Turns in one plane each, and the order they were made in; the first pair answered:
K674:
[ 2.43 -0.81 -0.73  3.04  1.07 -0.04 -1.12  0.58  0.76  1.65 -0.05  0.94] => [ 2.02  0.05 -1.02  2.96  1.34  0.13 -0.87  0.25  0.84  2.24 -0.23  1.35]
[-3.26  2.20 -1.58 -0.90  0.44  1.24  1.59  0.80  1.38  3.43 -2.24  0.07] => [-2.98  2.29 -1.05 -2.43  1.08  0.28  0.10 -0.98 -1.84  2.92 -2.87 -0.62]
[ 2.99  0.66  0.31  1.21  2.77 -0.56 -1.10 -0.95 -0.70 -0.69  0.10  0.88] => [ 3.21  0.27  0.37  1.31  2.39 -0.55 -1.21 -0.74  0.07 -0.87  0.29  0.63]
[-0.04  0.50  0.86  2.10 -2.40 -2.04 -3.55 -0.54  0.03 -1.21  0.91 -3.73] => [-0.52  0.58  0.37  3.21 -2.66 -1.14 -2.35  0.91  2.62 -0.52  1.37 -3.19]
K687:
[ 1.43 -1.11  0.76  0.49  0.75  0.18  1.30  0.91  0.33 -0.81  0.09  1.83] => [ 0.10  1.11  0.91 -0.77  1.41 -0.67  0.80  0.09 -1.44  1.02 -1.18  1.46]
[ 4.59  3.49  1.10  4.08  0.17 -4.23 -2.81  0.87  1.55 -0.78  1.32 -2.23] => [-4.41  0.86 -0.86 -1.94 -3.27 -1.27  0.39  1.33 -0.16  4.91 -1.16 -4.50]
[-1.05  2.46 -0.74 -1.37  1.31 -0.58  0.23 -0.13 -1.31  2.17 -2.13  0.11] => [ 0.27 -2.98 -1.21  0.14 -0.29  1.59  1.39  1.45  2.08 -0.49  0.13  0.91]
K865:
[-1.49  3.70  0.43  1.07 -1.74 -1.69 -0.88  0.20  1.46  0.05  0.26 -2.55] => [-0.92  2.21  0.70  1.23 -2.73 -1.96 -1.51  0.37  1.25 -1.10  0.67 -2.97]
[-0.15  3.93 -1.35  0.73  2.09  0.13  1.65  0.32  1.30  3.22 -1.54  1.40] => [ 2.61  0.65 -0.55  3.23  0.00 -0.43  0.60  2.18  4.01 -0.72  1.02  0.81]
[ 0.74 -0.64  1.43  0.20  0.35  2.55  1.15 -0.15  1.31  0.49 -0.16 -0.33] => [ 0.98 -1.40  1.41 -0.20  0.05  2.19  0.81 -0.56  0.68 -0.02  0.12 -0.58]
[-1.52  1.78 -0.31  0.23 -0.28 -0.11  0.97  1.12  1.42  1.12 -0.69  0.02] => [-0.56  0.03 -0.01  1.30 -1.39 -0.25  0.19  1.79  1.95 -0.55  0.36 -0.24]
K222:
[ 0.83  6.22  0.86  0.49  1.78 -2.36  0.70 -1.00  0.81  2.40  0.10  1.48] => [-3.44 -1.49 -0.57 -3.59 -1.14  1.57  3.12 -0.92 -0.38  3.36  0.24  0.54]
[-3.06  0.97  0.86  0.14 -3.57 -1.73 -0.02  1.44  0.28  2.21 -1.42 -1.95] => [-2.19  2.63  0.83  0.95 -2.82 -2.33 -0.31  1.45  0.54  2.16 -1.30 -1.53]
[ 0.09  2.16  0.21  0.72  0.58 -1.82 -0.58 -1.83 -3.68 -1.60  0.36 -2.19] => [-1.15  2.90 -1.33  0.53  2.31  0.51  2.60 -1.62 -1.68  0.83 -0.26  0.07]
Now pairs of rows:
Each pair is two turns apart.
[-1.08  2.26 -1.25 -1.92  2.11 -0.18  1.57 -0.86 -3.32  2.88 -1.36  0.77] => [-0.04 -5.40 -1.42 -1.34 -0.71  1.15  1.22  0.34 -1.65 -1.19  1.04  0.29] -> K674 K687
[ 1.69  2.68 -0.21 -0.76  2.54 -0.69 -0.48 -1.72 -2.00  1.64 -1.20  1.41] => [ 1.26 -0.35  0.53 -2.15  0.45 -1.29 -1.94 -1.92 -3.87  0.28 -0.75 -0.54] -> K222 K222
[ 1.67 -0.41  1.15  0.98 -0.66 -2.12 -2.16 -2.50 -0.85 -2.47 -0.26 -1.90] => [-2.95  2.07 -0.29 -1.04 -0.33 -0.50  0.79 -2.01  0.19  2.28 -2.07 -1.85] -> K687 K865
[ 3.53  4.72  1.26 -0.44  2.66 -3.50  1.15 -1.73 -3.63 -1.31 -2.40  1.21] => [ 6.14 -0.15  1.03  2.21  1.74 -1.82  1.62  0.02 -0.08 -4.61  0.01  2.46] -> K687 K687
[-1.23 -2.28  0.65 -1.27 -0.98  0.25 -0.80 -0.80 -4.92  0.32 -1.27 -1.53] => [ 3.44  1.66  0.94  3.66  2.41  0.03 -0.06  0.00 -0.38 -0.90  0.12  1.90] -> K687 K222
[ 0.00 -4.09  0.57 -1.23 -1.95  1.58 -0.57  1.65 -0.28 -3.29  0.51 -0.39] => [-0.04  3.09 -0.44 -1.33  2.92  2.10  1.47  0.38 -0.57  0.38 -2.13  2.67] -> K687 K222
[ 1.07  0.22  0.69  0.30 -0.26 -1.36 -1.02 -0.54 -1.58 -0.54  0.47 -0.69] => [ 0.77  0.09  0.38  1.80 -0.84 -0.57 -0.02  0.81  1.16 -0.43  1.15 -0.16] -> K674 K674
[-0.13  4.22 -1.25  2.65  3.59  2.20  3.76  0.96  2.89  3.51 -0.69  4.72] => [-1.37  3.53 -1.40 -0.67  4.20  2.52  3.53 -1.46 -1.65  4.64 -2.33  4.04] -> K687 K674
[ 0.04 -2.38  1.09 -2.15 -0.91  0.34 -1.01  0.99 -1.09 -2.59 -0.29  0.03] => [ 1.32 -0.89  1.78 -0.79 -0.93 -0.77 -1.83  1.30 -0.53 -3.23 -0.16 -0.03] -> K687 K674
[-1.83  1.87 -0.64 -1.76  0.47  0.12  2.32  0.02  0.75  1.86  0.58  1.79] => [-2.49  1.28 -0.08 -2.66 -0.94 -0.93  1.10 -0.27 -0.63  1.62  0.32  0.22] -> K222 K865
[ 1.58  3.00  1.51 -0.97 -1.53 -0.65 -0.84  0.50 -0.76 -0.52  1.91 -3.03] => [ 0.98  3.70  1.18 -0.17 -1.44  0.23  0.14  1.10  1.04  0.01  2.05 -2.14] -> K687 K222
[ 0.24 -3.47 -1.01 -0.84  0.92  3.57  1.71 -0.47  1.11 -0.11  1.34  2.54] => [ 3.00  1.29  0.25 -0.19  3.56  0.67 -0.51 -2.24 -1.37 -0.66  0.66  2.67] -> K865 K687
[-2.65 -2.25 -0.41  0.36 -1.66  1.54  2.55  0.47  0.78  1.93 -1.61  0.40] => [ 0.23 -1.77  1.57  2.32 -2.91 -2.18 -1.34  0.64  0.07 -1.34 -0.32 -1.80] -> K865 K222
[-0.32 -0.54 -1.53  0.87  0.82  4.02  0.80  1.53  4.17 -0.91 -1.56  1.85] => [ 1.72  3.79  0.26 -0.03  2.52 -0.06 -3.15 -1.02 -1.35 -1.41 -3.00  0.22] -> K865 K687
[ 1.33 -3.68  0.42  0.68 -0.43  0.88 -0.03 -0.84 -0.10 -1.92  1.41  0.34] => [ 2.31 -1.82  0.87  2.28 -0.13 -0.14 -0.56 -0.48  1.21 -2.02  1.78  0.48] -> K674 K222
[ 0.20  3.87 -0.11  1.98  1.02 -0.45  1.11  0.84  2.25  1.26 -0.11  0.86] => [ 0.07 -0.79 -0.79  1.93 -0.10  1.39  2.26  1.59  3.59 -0.11  1.23  1.14] -> K865 K222
[ 2.34 -1.50 -1.28  2.67  0.22  0.28  1.01  0.28  3.21 -0.82  0.22  1.69] => [-0.93 -2.63 -1.95  0.67 -1.00  1.39  2.52  0.54  2.87  1.07 -0.71  1.03] -> K687 K687
[ 2.62 -0.74 -0.57  3.09 -1.15 -1.05 -0.94  1.74 -0.02 -2.83  0.06 -1.48] => [ 2.51 -2.77 -1.23  2.53 -0.47  0.98  0.52  1.60  0.35 -2.63  0.20 -0.11] -> K222 K865
[-1.80  0.13  0.38 -4.55 -0.46 -1.37 -2.01 -2.50 -6.57  1.04 -1.83 -2.87] => [ 2.17  7.79  0.38  2.78  2.69 -2.07 -0.44  0.28  2.08  1.18 -0.64  1.12] -> K222 K865
[ 1.77 -2.64  0.31 -0.10  0.56  1.42  0.26 -1.84 -0.67 -1.51  1.04  1.33] => [-1.08  0.49  0.09 -2.16  0.83  0.74  0.32 -2.39 -2.55  1.58 -0.67  0.28] -> K222 K687
[ 4.19  1.05  0.58  3.04  2.65 -1.66 -0.48 -0.73  0.07 -2.36  0.63  1.55] => [ 2.19 -3.90 -0.47  2.36  0.23  0.94  1.47  0.84  2.24 -2.56  1.57  1.37] -> K687 K687
[ 1.01  0.11  0.16 -0.41 -0.23 -0.72  0.30 -0.65 -0.81 -0.32  0.89 -1.66] => [ 0.26 -0.69 -0.47 -1.15  0.04  0.58  1.53 -0.67 -0.17  0.37  0.67 -0.86] -> K222 K222
[ 2.23 -4.87  1.24 -2.32  0.23  1.95 -0.69 -0.36 -1.76 -3.63  1.18 -1.80] => [-0.39 -4.42  0.71 -4.00 -0.41  2.19  0.00 -0.83 -2.81 -1.50  0.15 -2.54] -> K687 K687
